Each row is a point on a hilly landscape, with its height.
j_34 (h) 0.31: [143 107 112 151 137 124 104 125]
j_32 (h) 0.24: [150 156 135  84 126 111 144 116]
j_526 (h) 0.42: [167  96 110 151 149 120  93 133]
j_702 (h) 0.43: [ 66  76 131 236 125 169  93 170]
j_403 (h) -0.07: [ 71 124 134 171 108 155 129 133]
j_814 (h) 0.46: [105 158 124 104 109 120 154  99]
j_450 (h) 0.26: [103  69 121 215 133 148  86 167]
j_503 (h) 0.37: [172 108 116 138 152 115  98 136]
j_464 (h) 0.52: [150 165 134  57 125 109 166 111]
j_511 (h) 0.56: [150 166 134  41 124 113 180 113]
j_552 (h) 0.16: [168 141 141  88 139 111 126 132]
j_882 (h) 0.11: [ 71  93 126 205 122 168 108 153]
j_669 (h) 0.43: [ 63  77 131 234 121 172  98 166]
j_821 (h) -0.18: [ 63 111 132 190 112 165 124 140]
j_221 (h) 0.28: [ 43 127 138 179 100 167 140 133]
j_176 (h) 0.43: [162 157 145  58 131 110 155 128]
j_608 (h) -0.13: [ 76 107 128 189 117 164 119 140]
j_583 (h) 0.30: [107 147 124 120 114 126 139 109]
j_804 (h) 0.02: [155 149 135  87 130 110 135 121]
j_952 (h) 0.25: [101  69 120 216 133 153  85 163]
j_9 (h) 0.11: [167 137 133  98 138 111 126 127]
j_699 (h) 0.46: [141 157 130  88 122 112 145 105]
j_200 (h) 0.07: [ 46 111 130 197 106 174 128 139]
j_679 (h) 0.21: [167 145 144  80 138 108 134 133]
j_682 (h) 0.14: [170 129 132 111 140 114 114 133]
j_139 (h) 0.55: [147 166 135  50 122 110 177 113]
j_51 (h) 0.36: [127 145 121 107 119 119 139 107]
j_225 (h) 0.51: [147 163 138  63 127 108 162 114]
j_748 (h) 0.39: [151  83 103 180 145 124  84 139]
j_494 (h) 0.50: [126 168 129  84 118 112 157  97]
j_123 (h) 0.34: [178 137 144  83 142 107 127 139]
j_413 (h) 0.54: [146 166 136  50 123 110 177 109]
j_576 (h) -0.03: [156 137 127 104 138 112 126 121]
j_544 (h) 0.45: [150 160 135  73 126 110 153 114]
j_193 (h) -0.07: [112  73 118 206 136 147  87 156]
j_694 (h) -0.14: [ 55 110 131 196 108 169 126 143]
j_825 (h) 0.16: [103  97 121 187 128 149 105 141]
j_70 (h) 0.30: [126 142 119 121 122 119 130 106]
j_277 (h) 0.16: [148  95 109 169 139 129  96 133]
j_829 (h) 0.52: [156 162 141  48 127 107 166 124]
j_629 (h) 0.21: [155 151 139  77 130 109 141 119]
j_5 (h) -0.17: [ 68 109 128 189 113 163 121 141]
j_737 (h) 0.29: [179 126 135 108 149 113 114 137]
j_772 (h) 0.24: [170 144 144  81 137 109 133 135]
j_217 (h) 0.43: [ 67  75 133 234 122 170  96 165]
j_886 (h) 0.18: [136 104 110 167 138 130 101 132]
j_189 (h) -0.10: [122  77 115 198 137 144  87 151]
j_418 (h) 0.48: [144 161 132  75 123 108 152 109]
j_499 (h) 0.36: [ 42 129 138 173  96 172 144 133]
j_528 (h) 0.34: [158 101 110 155 148 120  95 131]
j_569 (h) 0.29: [130 123 117 140 129 124 116 118]
j_226 (h) 0.39: [140 146 125 100 125 112 136 110]
j_230 (h) 0.31: [138 108 112 156 136 127 106 125]
j_812 (h) 0.11: [108 117 122 162 125 141 118 124]
j_794 (h) 0.38: [178 110 122 129 154 115 100 136]
j_270 (h) 0.49: [156 158 142  52 130 111 161 124]
j_870 (h) 0.08: [ 80  80 128 219 124 165 100 161]
j_358 (h) 0.52: [146 167 135  66 124 111 163 105]
j_321 (h) 0.37: [136 144 122 108 124 115 131 109]
j_322 (h) 0.02: [ 86 131 131 152 110 145 132 126]
j_637 (h) 0.42: [150 158 137  70 128 112 151 115]
j_398 (h) 0.38: [ 92 147 130 118 108 133 146 105]
j_585 (h) 0.37: [145 153 131  88 126 111 139 111]
j_339 (h) 0.38: [116 153 125 105 117 122 144 104]
j_698 (h) -0.18: [ 67 113 131 188 115 161 124 139]
j_320 (h) 0.25: [169 117 123 131 146 115 106 131]
j_832 (h) 0.56: [138 170 133  55 122 112 180 101]
j_265 (h) 0.10: [103 132 124 142 119 136 131 117]
j_82 (h) 0.51: [152 163 137  53 127 111 164 120]
j_412 (h) 0.30: [163 150 144  72 136 110 140 131]
j_653 (h) -0.05: [ 86 107 124 181 122 157 120 137]
j_366 (h) 0.34: [ 64  83 130 227 123 169 102 160]
j_368 (h) 0.15: [147 142 123 104 129 113 127 115]
j_342 (h) 0.55: [138 172 131  57 123 113 176 102]
j_761 (h) 0.11: [111 125 124 150 120 135 122 120]
j_300 (h) 0.49: [ 84 156 131 114 107 132 156 105]
j_142 (h) 0.14: [168 138 136  90 140 112 127 132]
j_56 (h) 0.22: [105 141 125 127 115 130 135 112]
j_125 (h) 0.41: [138 150 125 101 124 111 135 109]
j_357 (h) 0.46: [163 155 144  56 130 110 153 128]
j_447 (h) 0.40: [163 152 150  61 132 110 146 131]
j_607 (h) 0.46: [157  84 106 172 147 125  86 142]
j_26 (h) 0.52: [146 165 137  63 127 113 169 110]
j_864 (h) 0.45: [162 153 147  56 133 106 153 130]
j_957 (h) 0.54: [139 167 132  55 125 111 172 106]
j_118 (h) 0.21: [141 101 110 162 138 129  99 130]
j_858 (h) 0.20: [126  72 110 195 137 136  83 152]
j_557 (h) 0.31: [153 100 107 155 143 123  98 131]
j_754 (h) 0.25: [148 133 123 119 131 118 120 115]
j_683 (h) 0.02: [160 138 129 105 137 112 124 125]
j_260 (h) 0.58: [146 168 133  38 126 116 188 110]
j_144 (h) 0.21: [148 153 132  87 128 110 140 112]
j_826 (h) -0.17: [ 62 104 129 201 115 171 119 147]
j_878 (h) 0.14: [167 138 139  92 140 112 125 133]
j_985 (h) 0.30: [156 121 117 132 140 115 109 128]
j_798 (h) 0.24: [ 72  87 126 220 122 168 103 158]
j_175 (h) -0.42: [110  79 119 201 135 146  94 150]
j_476 (h) 0.47: [151 160 132  70 124 110 151 110]
j_897 (h) 0.43: [182 128 141 103 150 113 114 145]
j_3 (h) -0.30: [115  89 117 192 133 147  95 146]
j_430 (h) 0.49: [153 161 140  58 129 111 159 117]
j_516 (h) 0.01: [ 57  97 130 218 114 173 116 151]
j_44 (h) 0.50: [ 30 128 136 181  95 171 143 130]
j_643 (h) -0.00: [112  95 115 184 129 146 102 141]
j_477 (h) 0.56: [150 164 137  44 126 116 180 118]
j_394 (h) 0.55: [139 173 131  54 123 111 176 105]
j_64 (h) 0.13: [168 135 135  93 139 112 126 132]
j_490 (h) 0.43: [172  98 116 146 156 121  92 141]
j_993 (h) 0.32: [149 125 117 131 136 119 115 120]
j_340 (h) 0.17: [108 111 117 169 125 143 114 130]
j_85 (h) 0.56: [127 174 126  67 117 110 175  92]
j_771 (h) -0.14: [105  89 121 194 129 149 100 145]
j_302 (h) 0.32: [125 144 123 113 118 119 133 107]
j_77 (h) 0.36: [165 102 110 150 143 122  96 130]
j_810 (h) 0.37: [109 154 125 111 111 121 147 103]
j_96 (h) 0.43: [147 156 135  72 127 110 151 114]
j_202 (h) 0.26: [ 77  69 130 232 127 165  94 168]
j_337 (h) 0.39: [142 147 126 108 124 114 132 107]
j_258 (h) 0.38: [140 150 125  99 124 111 134 111]
j_887 (h) 0.48: [ 69  74 129 237 123 167  93 171]
j_554 (h) 0.13: [138  98 110 172 139 130 100 132]
j_573 (h) 0.53: [184 128 148  91 148 109 119 147]
j_941 (h) 0.53: [120 167 128  80 116 116 163  96]
j_164 (h) 0.17: [172 125 132 112 146 112 114 135]
j_982 (h) 0.39: [164 155 143  62 134 109 147 130]
j_666 (h) 0.53: [133 170 129  67 120 109 168  96]
j_845 (h) 0.30: [177 129 140  98 148 109 118 143]
j_481 (h) -0.16: [154 144 132  98 131 114 129 119]
j_463 (h) 0.56: [147 167 135  42 125 114 181 113]
j_336 (h) 0.35: [139 115 117 143 135 121 108 122]
j_301 (h) 0.36: [117 151 127 107 117 118 142 104]
j_109 (h) -0.10: [156 147 132  89 130 109 135 121]
j_433 (h) -0.24: [127  86 111 184 136 137  93 140]
j_173 (h) 0.57: [147 166 136  41 126 116 185 110]
j_786 (h) 0.31: [150 155 132  80 125 107 146 114]
j_344 (h) 0.42: [ 35 123 136 184  98 173 141 134]
j_452 (h) 0.21: [ 67  89 130 217 121 171 108 154]
j_992 (h) 0.38: [167 100 112 146 148 120  97 133]
j_881 (h) 0.26: [122 118 115 152 128 131 117 122]
j_396 (h) 0.24: [120 115 114 155 129 130 113 126]
j_303 (h) -0.09: [ 54 115 134 190 107 169 131 138]
j_578 (h) 0.52: [143 167 135  62 127 111 166 108]
j_343 (h) 0.22: [123 120 117 151 125 132 117 122]
j_586 (h) 0.26: [152 152 137  79 130 110 145 117]
j_905 (h) -0.14: [ 71 103 132 191 114 164 119 143]
j_674 (h) 0.25: [177 121 130 112 147 113 113 138]
j_873 (h) 0.47: [162  87 106 160 151 119  87 137]
j_11 (h) 0.37: [ 72  73 129 231 124 167  93 169]
j_701 (h) 0.21: [175 126 133 108 145 111 114 140]
j_356 (h) 0.45: [ 80  69 130 229 127 159  89 175]
j_815 (h) 0.32: [148 126 119 128 131 120 114 118]
j_834 (h) 0.53: [131 172 128  71 116 108 168  98]
j_732 (h) 0.15: [121  76 112 200 141 141  83 153]
j_308 (h) 0.17: [173 130 135 107 146 112 115 138]
j_367 (h) 0.54: [119 172 126  74 115 112 169  97]
j_232 (h) 0.49: [181 132 146  93 149 108 119 147]
j_245 (h) 0.30: [176 119 132 116 151 116 109 139]
j_12 (h) 0.15: [ 58  88 127 222 117 173 108 154]
j_298 (h) 0.38: [163 153 143  65 132 111 146 128]
j_288 (h) 0.44: [ 63 150 140 140  98 149 154 121]
j_644 (h) -0.19: [ 62 109 131 193 110 170 124 141]
j_453 (h) 0.28: [165 114 118 132 144 115 106 129]
j_921 (h) 0.40: [181 124 136 107 152 113 115 144]
j_872 (h) 0.47: [118 164 126  93 115 114 154  98]
j_885 (h) 0.56: [133 175 127  56 122 113 180  98]
j_612 (h) 0.31: [160 111 115 140 143 119 106 129]
j_989 (h) 0.23: [ 77 140 133 141 107 142 143 117]
j_903 (h) 0.29: [117 145 123 117 120 121 136 108]
j_753 (h) 0.42: [140 154 127  95 126 112 140 110]
j_833 (h) 0.38: [ 71  73 132 232 125 169  96 170]
j_936 (h) 0.01: [103  73 122 209 133 154  88 160]
Follow the land downhill from each row below. Which row is at the bottom of its valley?
j_576  drains to j_481
j_343  drains to j_644
j_189  drains to j_175
j_643  drains to j_175
j_270  drains to j_481
j_569  drains to j_644
j_450  drains to j_175
j_761  drains to j_644
j_123  drains to j_481
